(in the rows, 128 means zero)
name the system of each run
Q, seq 1 (10 x 26)
[[147 162 125 141 134  61  65  64 115 140 133 142 104 177 134 115 111 140
  135 118 133  93 192 124 124 131]
 [155 132  71 127 175 160 140 127  81 118 118  77 160 124 142 130 132 132
   84 201 121 151 139 142 167 110]
 [132  60 152 111 116 183 130 174 147 135 143 135 125  61 140 138 123 103
  166  96 123 156  79 106 127 111]
 [114 146 148 156  93  88  99 142 199 137  99 136  84 159 128 105 103 127
  114  66 128  76 147 131 119 145]
 [ 99 202 108 160 133 122 175 115  85 124  91 113 157 171 110 151 154 156
   83 176 134 130 126 142 127 144]
 [138 112 146  88 161 145 158 109  99 116 198 172 157  79 112 141 162 123
  177 142 131 169 100 112 105 122]
 [162  84 122 104 106  68  50 119 143 138 151 137  95 131 132  97  89 124
  148  90 124 116 170 136 149 118]
 [123 147  86 157 125 167 120 142 110 126  66  67 124 167 176 126 121 115
   89 165 107 115 152 157 171 136]
 [100  97 156 116 132 194 203 163 159 111 128 124 149  93 120 144 146 124
  133 145 133 142  72 110  83 123]
 [122 131 176 139 101  71 102 102 156 153 139 175 103 134  95 137 108 150
  157  65 150 107 130  94  83 126]]
A, seq 2 (10 x 26)
[[161  76 108 139 138 103 124 148 167 115 104  70 121 121 103  85  83  95
  149  85 149 140  94 106 149 172]
 [112 144 144 114  72 140 100 132 141 151 105 157 160 108 119 182 196 111
   80 125 150  89  95 117 134  83]
 [130 195 122 173 213 179 176 143 156 116 142 124 115 120 156 107 123 129
  121 129  98 124 140 132 116 153]
 [108 136 114 112  77  46 143 129 108 106 144 159 116 143  73 105 112 166
  101 138 138 161 128 173 159 140]
 [132 129 122 107 110 169  71 111  74 144 114 141 125 146 197 148 152 101
  173 131  90 116 180 138 121 148]
 [156  49 120  90 170 127 150 159 171 121 152  76 145 121 102 101  96 150
  124 145 133 131 140 122  89  96]
 [ 94 136 189 166  95 121 130  97 110 168 130 138 123 146 113 179 132 137
  169  97 158 138  74 102 146  83]
 [144 144 111 145 144 146 133 107 179  83  83 115 117 124 155  89 126  67
  120 124 143  91 114  99 115 200]
 [132 151 105 111 114 113 133 127 108 123 132 169 148  85  97 152 144 170
   37 179 143 136 127 129 130  81]
 [134 171 112 175 170 156 120 151  76 156 140 119 105 128 160 127 107 130
  173  92  83 170 146 149 171 160]]
S, seq 3 (10 x 26)
[[120 179 144 141 129  87 114 105 173 137 109 151 123 170 117 131 136 155
   92 116 133  59 173 115  65 129]
 [136 120 122  97 141  91 123  95  79 142 156  87 184 186  94 149 178 125
  161 160 145 133 129 149 144 106]
 [155 127 123 112 152 155  98 118 134 111 184 161 113  81 168 106 150  67
  167 107 111 140 117 138 183 141]
 [126  88 102 134  97 130 132 159 140 102 105 116  76 109 145  90  52 153
   75 155 120 154 141 155 164 113]
 [ 90 151 149 181 125 185 173 161 118 154  68  94 133 148 142 166 120 146
  140 110 117 133 105 108  91 145]
 [138 126 149  95 146  97 145 115 179 119 143 158 158 118  81 129 157 137
  121 116 151  88 126  90  36 137]
 [150 134 122 112 112  79  67  58  57 146 144 150 143 149 124 155 140 137
  139 154 149 134 152 120 152  97]
 [144 168 105 146 170 141 108 143 154 130 158 101 120 132 155 103 154  84
  120 111 107 113 125 170 220 119]
 [114  69 110 105  95 142 174 192 125  97 127 119 120  91 107  99  95 139
  124 134 116 188  95 157 147 152]
 [ 94 146 158 163  90 166 131 128 126 132  78 171  86 121 170 145  93 145
  142 103 112 119 142  98  67 162]]
Q, seq 4 (10 x 26)
[[128 132  90 117 159 152 178 195 110 120 107  89 167 130 107 118 140 143
  132 125  93 152 139 150  89 193]
 [125  90 155  83  98 118 110 134 131 150 129 122 178 143 100 161 193  96
  183  92 142 104 103 112  92 137]
 [124 141 153 124 125  88  94  68 166 128 153 119 117 187 138 122 147 114
  117 147 155  73 140 142 163  66]
 [125 129 117 160 138 145 158  90  91 101 123 118 101 118 145 122  79 148
   95 199 149 176 106 123 178  92]
 [145 112 124 131 140 180 134 151 126 114 126 177  97  47 158 117  84 128
  141 109 106 162 127  89  90 166]
 [139 136 108 125 120  98  97 197 156 164 100 123 134 134 101 125 122 156
  110  64  98  97 176 139  84 158]
 [113 173 124 143 143 124 143 138 107 156 111  71 185 187 102 161 197 113
  140 121 130 113 106 152 153 132]
 [120 108 156  94 121 120 152  78 151  91 178 150 144 119 113 120 173  86
  146 160 167 131  69 126 156 101]
 [119 106 142 125  77 102  89  85 116 114 138 182  61 122 160 110  71 148
  122 146 133 141 155 133 150  97]
 [138 147  93 159 170 170 142 145 103 120  99 104 101 134 175 105  72 155
  115 151  86 146 185 136 112 157]]
H, seq 5 (10 x 26)
[[ 76  83 180 111  55 142 144  84 132 102 119 149  99 161 158 136 121 118
  164 160 147 126 111 128 112 111]
 [149 122 101 124 179 134 135  76 103  99 123  85 124 177 163 100  99 135
  136 197 122 126 184 128 107 140]
 [189  97 106  98 160  92  81  99  92 149 158 132 165  87  93 143 132 137
  121 138 155 142 128  87 131  89]
 [156 163 122 195 162 129 102 141 158 156  99 103 121 103 123 129 110 101
  121  60 143 113  91  85 159 146]
 [ 99 182 115 124  90  96 159 178 158 117 110 154 147 130  79 126 173 135
   70 108 124 110 112 167 129 161]
 [ 74 150 171 129  86 182 164 119  99 115 137 192 108 118 168 153 152 120
  170 135 107 150 110 139 110 146]
 [120 100 122 114 145 126 141 135 106 116 164 105  94 174 154  89  83 159
  168 150  87 162 184 184 139 128]
 [155  50 116  92  98 125  66 122  95 159 107  95 147 127 134 155 115 138
  124 151 142 127 147 109 130  69]
 [167 127 122 151 196 162 119 133 194 136 111  75 142 116 143 120 127 100
  105 115 141  79 119  81 112 110]
 [126 147 139 118 117  63 154 110 182 100 147 159 143 118  60 111 153 122
   92 118 173 110  83 119 123 135]]
V, seq 6 (10 x 26)
[[115  87 140 116 145 121 185 163 106 131 161  92 150 143  85 119 119 146
  198 109 121 188  99 148 121 148]
 [165 143 124 140 125  92  71  91 126 139  99 155 132 114 120 129 128  95
  152  75 149  98 133  69  96 185]
 [120 176 119 132 136 149 120 139 166 133 115 135 129 136 150 138 154 148
   40 166 115  70 163 148 126  74]
 [107  98 150 116 152 157 182 141 115 124 185 100 142 133 119 133 145 126
  171 152 127 176  79 159 174  87]
 [153 104 120 126  93  91  90  87 102 104 113 167 105  96 128 106  93  95
  166 101 153 153 111  90 135 190]
 [116 160 105 146  94 137 104 158 131 141  63 135 113 139 150 141 108 167
   52 140 105  93 184 136  97 124]
 [111 129 140 125 189 159 188 179 145 144 172  79 156 159 113 132 151 146
  163 123  98 144 121 164 125 109]
 [156 112 142 104 125  85  97  73 130 117 157 151 144 119 106 120 156  75
  188  96 165 122  95  94 129 164]
 [132 151 119 145  93 138  83  93 136 123  81 156 100 118 172 140 112 131
   52 166 140  84 154 107 134  92]
 [101 112 124 129 150 161 198 179 122 119 152  95 126 132 118 120 107 174
  111 168 104 175 120 176 146  90]]
T, seq 7 (10 x 26)
[[120 204 130 165 155 170 128 105 120 126 102 147 114 149 184 131 147 103
  146 119  98  96 160 118  99 186]
 [130 137 110  85 163 127 157 161 113 137 181 108 191 135  86 140 199 131
  126 147 112 141 118 174 148 106]
 [134  62 134  88  68 118  71  97  86 126 135 149 106 129 161 123 110 104
  186 129 125 147 144 129 148 131]
 [156  93 108 127 176 134 141 143 201 102 123  79 108 130 139  74  77 131
   93 145 127 102 153 122 110 122]
 [ 86 126 144 152  68 133 150 140 104 150  69 121 137 140 109 179 119 173
   81 154 151 136  99 118 118  83]
 [125 164 180 151 158 134 132  98 157 139 163 189 112 102 132 139 136 122
  174  77 133 110 117  83  75 140]
 [165 177  77 141 164  69 114 108  99 129 131  97 169 143  81 118 157 114
  104 129 148 132 116 136 183 155]
 [124 127 111 126 109 207 106 143  79 127 115 144 114  98 203 142 139  94
  143 143  88 151 134 146 168 137]
 [121  84 134  87 130 106 157 192 189 114 180 128 117 118  95  84 116 145
  131 102 107 138 133 177 124 120]
 [102 110 129 133  56  87 106  98 105 125  62 113 111 196 132 130  95 146
  129 143 142 112 157 127 103 151]]
H, seq 8 (10 x 26)
[[141 175  69 159 122 117 109 181 119 133  76 108 126 127 123 112 117 128
   78  98 103 127 148 156 166 182]
 [ 99 138 144 102  91 172 144 186 128 145 138 188 144  76 122 170 172 151
   94 123 103 132 115 144 105  98]
 [ 85 105 183 150 135 164 179 143 165 122 153 114  84 158 156 110  92 132
  195 107 108 142 117 146 120 122]
 [120  73 118  81  78  80 111 107 117 110 108  97 133 196 120 111 118 143
  130 171 137 115 171 158 110 124]
 [168 124 120 123 168 172  87  68 107 136 119 122 150 112 175 155 145 100
  126 170 141  99 143  73 107  96]
 [175 142 107 143 207  90 139 127 170 120 178 108 135  98  84  91 115 122
  111 109 148 138 103 120 166 119]
 [119 143 124 154  54  87 116 133 115 130  72 155 129 103  87 146 122 118
  106  87 163 139  74 102 145 167]
 [ 97 208 122 156 141 172 164 159 117 129 103 156 125 137 153 139 148 144
  113 125  83 119 160 149  90 178]
 [ 99 107 158  84 116 125 145 150 104 138 205 165 129 130 113 136 152 156
  176 125  98 166 136 180 136  92]
 [126  63 135 137  97 153  89 125 121 137  99  74  92 162 183 119  82 102
  178 121 122 132 137 132 164 118]]
A, seq 9 (10 x 26)
[[117 129 162 157 129 175 117 127 115 178 108  95 158 136 140 191 163 106
  159 108 143 116  81  93 141  81]
 [124 144 132 149 157 145 185 148 208  86 125 124 118  99 114  87 124  97
  109 108 142 116  79 114 119 170]
 [104 200 128 139  85  93 116 100 112 124 125 202 112 121 117 145 145 155
   61 148 137 116 134 143 147 110]
 [148 162  77 137 170 153 122 136  73 120 114 105 123 146 168 106 113 129
  137 148  80 147 186 156 139 183]
 [136  51 117  61  94  92 123 173 110 134 162 122 150 117  82 122 126 155
  143 127 120 163 134 161 125 110]
 [117 114 185 137 132 160  93 118 146 173 145 121 117 158 169 158 143 106
  203  83 116  96 135 114 113  91]
 [124 110 139 136 149 113 176 104 201  90 106  80 133 161 107  96 113 117
  107 155 169  94 100 104  94 130]
 [105 173 142 155  94 137 145  76  77 120 109 188 128  96 127 167 137 138
  103 163 160 153  87  93 129 122]
 [181 149  73 150 169 136  98 139 118 113 117 134 103  80 154  86  86 111
  110 109 107 142 154 112 149 188]
 [138 114  96  97  98  90  92 181 112 163 131 107 162 127  85 146 156 153
   81 121 120 130 138 171 172  85]]
U, seq 10 (10 x 26)
[[ 96 196 132 136 134 144 167  87 140  89 139 166 119 144 151 122 161 131
   73 194 129 104 135 156 138 112]
 [154 143 132 127 164 113 132  86  87 121 193 189 123  67 110 129 116 144
  137 140 142 179 110 104 143 109]
 [168 102  90 152 131 114  95 145  69 158  87  82 148 110 103 141  95 126
  152  93 137 171 110  92 148 165]
 [108 104 106 102  84 160 131 217 138 136  84  87 150 145 131 133 159 116
  115 112  92 115 137 177 131 151]
 [ 97 121 187 105 127 141 145 144 212 128 173 154 112 143 138 123 157 121
  149 103 117  80 132 145  93  92]
 [134 151 155 162 167  99 145  36 151 109 129 121 114 166 126 118 103 131
  132 160 174 103 123  81 100 115]
 [140 151  81 129 128 137 129  84  43 103 107 131 139 124 146 135 125 133
   93 205 134 164 139 131 158 136]
 [147 107 104 101 116 141  96 179  83 144 164 168 118  66 134 126 119 133
  149  95  85 179 142 155 159 137]
 [135  98 138 141 106  92  98 181 177 164 103  99 119 135  95 122 102 127
  148  38 128 109 122 117 120 142]
 [ 88 164 141 152 109 142 161 138 183 119  75  92 142 183 130 138 166 115
   86 141 140  69 112 143 117 129]]
V, seq 11 (10 x 26)
[[126 150 115 143 155 149 159 215 150 147 157 135 126  77 100 127 122 165
   85  98  96 156 116 159 153 103]
 [105 156 146 136  96 115 131 150 118 141 141 148 136 130 106 138 174  89
  182  62 124 143  79 152 171 176]
 [117 166 125 129  99 158  98  87 127 101  98 164 104 144 199 118 153  76
  133 141 112  85 161 132 123 176]
 [104  96 135  84 120 143 138 121 118 115 149 117 120 179 159 122 124 162
  127 194 101 123 188 176 104  83]
 [149  56 140 130 156  99 131 109 116 141 139  62 131 163 105 118  78 140
  194 121 150 157 119 102 123 114]
 [169 119 105 137 133  92 108 122 169 120  83 123 139  94  89 117 101 126
   78 110 168 101 113  65  89 153]
 [109 176 140 151 139 164 157 167 147 154 126 155 148  90 109 173 159 162
   63 128 125 115 105 120 114  75]
 [113 181 140 148 157 133 164 123 104 122 192 161 123 108 118 124 155 113
  163 114 118 174  86 157 190 138]
 [134 137  95 107  70 111  75  97  70 108 101 159 124 132 156 122 146  86
  137 136 123 135 142 146 168 183]
 [124  95 113 114 113 177  98 163 129 136  98 101 103 148 193 120 101 138
  117 146  79 106 200 157 116 112]]
F, seq 12 (10 x 26)
[[ 95 122 135 135 108 144 196 111 138  65 118 155  87 119 144  95  78 146
  103 185 135 158 115 132 111 148]
 [ 99 164 154 179 129 129 155 123  82 162  99 145 115 148 120 164  91 189
  151 108 119 151 144 101  69 140]
 [150 134 124 137 190 132 126 149 129 172 123  55 182 170 106 149 161 122
  170  93 122 106 136 119 100 135]
 [170 102 100  73 116  89  74 121 132 131 142 128 179 103  94 135 187  90
  104 125 154 105 112 121 153 111]
 [146 132 111 130 120 148  94 125 162  99 147 168  79  70 172  96 109  96
   83 136 124 123 125 137 192 109]
 [ 75 134 146 152 101 124 194 133 132  94 137 138  77 148 130  98  78 165
  119 157 121 168 117 172 152 127]
 [ 84 161 162 149 111 143 167 132  89 145 106 154 133 158 125 160 137 153
  184 103 109 142 132 120  58 179]
 [162 116 111 102 176 131 102 140 128 158 117  81 177 159 121 143 154 137
  142 124 113  88 180 110  60 132]
 [167  81 115  99 111 105  54 109 126 151 131 101 154 121 122 144 149  98
  118 130 158 107 113 113 179  69]
 [140 122 119 139 129 157 138 111 164  78 137 140  98  75 155  93 114  75
  102 148 149 140  75 120 192 131]]
U, seq 13 (10 x 26)
[[137 142 119 137 175 168 173 200 140 145 146 131 160  62  92 142 144 144
  115  95 110 155  91 118 110 134]
 [122  73 157 112 142 123 153 146 141 155 141  61 175 163  84 151 148 130
  179 113 149 133  88 119 115  95]
 [119  95 136 104 126 172 139  93 134  96 105  88 139 175 180 117 153  75
  178 167 130 101 133 125 101 158]
 [139  93 127  83 126 139 110  99 136  99 148 162 100 124 173 104 101 149
  109 187 112 112 195 132  82 100]
 [136 151 134 163 122  88  71  88  99 153 144 151  74 146 152 125  74 155
  133 116 123 136 167 135 175  92]
 [126 178  90 159  90  80 120 141 111 111  93 151 108 118 104 104 110 122
   92  98 128 143 118 147 174 199]
 [123 163 122 129 110 143 134 188 146 149 117 166 160  65  92 163 175 134
   71  96 126 120  91 120 125 120]
 [122 136 157 159 196 152 183 158 158 155 160  83 156 130  93 145 144 135
  163  96 132 139  80 116 120 106]
 [124  76 136  93 126 127 161  94 119 100 121  73 173 173 113 130 155 101
  171 174 161 132  96 117 106 140]
 [139  89 126  88 130 194 102  99 105 111 123 136 123 123 205 131 134 102
  152 178 107 115 170 116  95 123]]
T, seq 14 (10 x 26)
[[130  97 169 174 139 119 127  99 136 152 108 105  98 145 128 137  55 156
  175  99 154 138 120  70  89 113]
 [156 161 106 159 160 128 143 131 146 132  82 111 171  95  88 146 146 115
   84 113 162 111  85  66  99 160]
 [126 194 124 136 107 138  86 127 100 153 139 195 135  84 138 167 179 118
   91 111 119 119 118 134 173 104]
 [119 154 137 140 150 119 132 136 144 121 191 132  95 142 142  89 131  97
  178  89 101 146 121 182 199 145]
 [113 102  90 100  94 126 162 149 101  81  94  93 135 160 128  93 119 118
  132 166 115 157 136 170 133 198]
 [119  93 133  83 116 159 129 147 123 129 127 150 128 133 155 138 123 170
  116 163  93 111 196 135  42 108]
 [136  88 166 130 144  89 108 113 154 174 147  85 143 172  91 148 117 158
  155 105 154 102 131 105 104  59]
 [148 121 133 157 126 140 112  71 137 118  79 105 138 113 139 144 128  74
  131 132 183 111  70  57 138 137]
 [146 178 107 140 154 150 141 129 144 106 149 181 123  49 128 124 138 124
   52 150 134 136 100 119 157 110]
 [102 172 133 165 109 103 130 154  88 149 156 161  88 126 118 126  99 163
  141  90 101 177 129 172 189 129]]
S, seq 15 (10 x 26)
[[111 174 112 131 128 133 120 164 121 161  95 106 153 181 130 158 157 167
   90 132  94  87 187 161  94 119]
 [108 105 176  95 141 111 158 124 143 137 198 124 155 157  94 137 175 123
  201 108 133 134 102 148 116 103]
 [154  97 121 111  96 109  85  61 122  85 130 161  95 106 160  95 110  73
  148 140 155 131 118 105 158 159]
 [136 146  82 145 146 177 121 149 117 123  89  91 118 131 181 123 109 137
   61 180  99 122 167 151 160 105]
 [107 120 158 151 169 164 199 183 145 150 153 105 141 114  95 144 119 165
  154 103 117 161  89 124  99 107]
 [142 112 146 129  94  79 103  95 138 124 108 174 120 101  92 129 105 122
  146  83 168 121 106  65  79 168]
 [139 165  93 118 106 104  67 107  98 144  94 125 149 164 144 150 165 128
   75 155 125  82 180 145 144 112]
 [107 143 141 115 163 149 165 157 132 137 196 110 149 149 117 131 180 123
  153 134 104 143 110 190 178  89]
 [127  92 138 125 106 118 150 115 136  82 145 161  84  91 129  83  81 102
  170 111 141 174  91 117 142 181]
 [134 134  95 150 107 150 103 129 114 122  48 115 104 142 175 123  82 139
   86 152 111 105 181 112  96 157]]
F, seq 16 (10 x 26)
[[111 186 136 127 116 109 122 118 164 136 109 154 142 155 116 149 168 154
   58 144 134  62 160 132  86 102]
 [128 152 155 132 174 147 106  86 108 157 194 133 126 152 162 151 157 125
  160 146 118 120 146 141 165  52]
 [151  90 107  96 142 110 135  88  85  85 163 115 131 133 131  88 121  91
  191 154 132 175 120 139 158 173]
 [139 110  81 126  73 138 110 159  82 115  58 144 118  84 135 126  89 136
   96 130 117 159 137 113 115 187]
 [108 108 148 160 126 166 148 200 179 164  96  90 117 121 124 146  94 165
   98  99 115 113 119 122 105  82]
 [105 140 182 133 130  85 150  95 185 134 153 128 144 167  83 140 163 119
  149 102 169  89  87 113 109 101]
 [153 204 108 127 166 116 103  60 108 109 147 168 142 131 148 124 176  95
  114 155 132  96 153 123 137 154]
 [148 120  86 113 151 141 114 140  62 133 161 120 125 113 148 120 109 152
  118 169  92 180 164 173 185 102]
 [111  59 140 117  79 138 137 178 119 127 122 120 107 108 124 115  92 116
  187  84 116 177  97 139 142 162]
 [110 120 130 125  89 130 148 154 185 103  62 124 127 134 121 117 122 125
   96 116 138  85 131 107  55 178]]

runs to name
seq 17 (2 x 26)
[[110 203 139 172 163 150 165 161 145 147 115 122 147 140 115 141 163 114
  149  74 110 112 107 128 109 184]
 [128 175 132  88 143 132 119  84 127 107 172 178 154 132 144 131 213  86
  141 148 122  94 143 145 119 143]]
 -> V
seq 18 (2 x 26)
[[159 125 119 151 153 174  92 152 161 149 134 118 119  65 157 137 124 101
   90 110 129 119  98 108 188  74]
 [109 125 142 132 127  86 184 128 175  85 174 137 101 125  90  81 104 134
  114 135 149 154  84 158 168 123]]
 -> F
seq 19 (2 x 26)
[[ 98 149 160 142 135 123 163 113 152 126 110 103 145 196 118 132 159 107
  188 101 133  95 118 122  78 181]
 [145 139 111  81 157 134 131  82 133  99 136 136 166 142 137 128 175 123
   93 200 137  85 163 120  77 119]]
 -> U
seq 20 (2 x 26)
[[131  38 124  59  73 143 109 132 141  98 122 109 140 127 146 114 147  80
  147 158 137 125 116 144 141 126]
 [106 134 150 145 116 208 137 101 127 109 120 159  90 104 203 143 116 119
  108 181 123 126 122 118 138  84]]
 -> S
seq 21 (2 x 26)
[[153 105 125 148 134 164 113 132 162 108  97 149  90  63 165 106  78  98
  132  97 131 126 114  72 102 171]
 [112 144 117 169 129  90 163 141 156 128  91  85 121 167  87 120  88 183
   59 148 147 119 128 134 128 105]]
 -> F
seq 22 (2 x 26)
[[156 196 117 166 171 116 114  76  95 125 140 192 108  89 138 126 108 140
  121 122 131 138 144  87 112 160]
 [140 146  86 155 169 116 134 174  94 154 131  65 135 163 113 117 104 160
  126 120  93 161 155 176 177 131]]
 -> F
seq 23 (2 x 26)
[[ 93 113 168 147 133 170 180 185 172 132 133 120 108 126 132 121 108 132
  181  74 102 141 105 132  92 154]
 [112 152 157 123  89  59 122  90 170 118 119 176 118 156  92 122 133 143
  109 111 157  82 139 113  75 141]]
 -> A
seq 24 (2 x 26)
[[108 107 177 127 136 107 169 160 184 140 183 141 128 110  74 127 127 151
  147  85 142 142  78 130 122  89]
 [ 89 124 149 150  65 108 131 102 129 115  70 107 108 198 139 122 116 105
  167 114 145 109 118 129 122 183]]
 -> H
seq 25 (2 x 26)
[[148 164  85 141 124  95 121 145  91 147  89 113 182 107  68 159 157 141
   63 129 152 134  99 113 145 132]
 [120 171 139 146 143 175 150 173 139 139 130 169 135  75 129 143 160 105
  152  69 102 131  98 112 102 182]]
 -> H
seq 26 (2 x 26)
[[141 103 137 101 108  51 107 133 145 127 164 149 123 131  77  97 122 120
  178  62 136 137 124 136 127 172]
 [146 148  82 139 128 135  94 105 122 109  63  84 126 173 174 111 124  99
   94 162 123  87 176 131 136 164]]
 -> T
seq 27 (2 x 26)
[[141  45 127 116  80 127  83 101 131 113  95  95  99 134 165 112  77 100
  142 146 153 127 122 108 155 110]
 [125 122 135 151 145 155 172 142 200 101 104 125 102  99 130 107  84 148
   61 153 145 112 114  99  93 106]]
 -> T
seq 28 (2 x 26)
[[125 136 136 161  85 152  69 150  87 180  82 152 104 109 157 170 106 137
  143  73 106 134 140 108 133 128]
 [132 179 109 140 195 135 168 164 192 113 143  99 138 148 118  94 154 120
   97 119 106  94 142 159 121 152]]
 -> Q
seq 29 (2 x 26)
[[143  40 123  90 103 126 107 122 104 138  89  62 167 157 120 146 130 115
  160 147 150 129 121 105 106 120]
 [160 102 141 146 169 136 120 131 193 130 129 135  97  84 131 108  70 144
  110 101 140 108 135  71  78 111]]
 -> V
seq 30 (2 x 26)
[[160 112 115 164 176 135 135 181 126 160 132  85 138  86  95 128  91 136
  148  69 128 171  88 101 151 134]
 [137 159 114 134  96 117  94 150 164 125  94 145 135 100 121 122 169  68
  110  70 136  92  96 123 155 184]]
 -> Q
seq 31 (2 x 26)
[[156 151 117 123 138 110 102  81 120 121 124 188 123  89 127 137 111 162
   73 157 146 110 163  79  71 113]
 [163 149  99 146 184 137 103 171  86 181 156 118 136 100 121 148 112 174
  119 105  92 159 159 137 152  93]]
 -> Q
seq 32 (2 x 26)
[[115  82 153 137 106 181 127 178 117 161 122 148 108  75 143 164  90 165
  136 106 110 162 118 107 105  82]
 [109 177 138 171 138  71 157 144 158 124 148 143  94 149  91  90  97 146
  142  68 121 140 125 151 139 175]]
 -> V
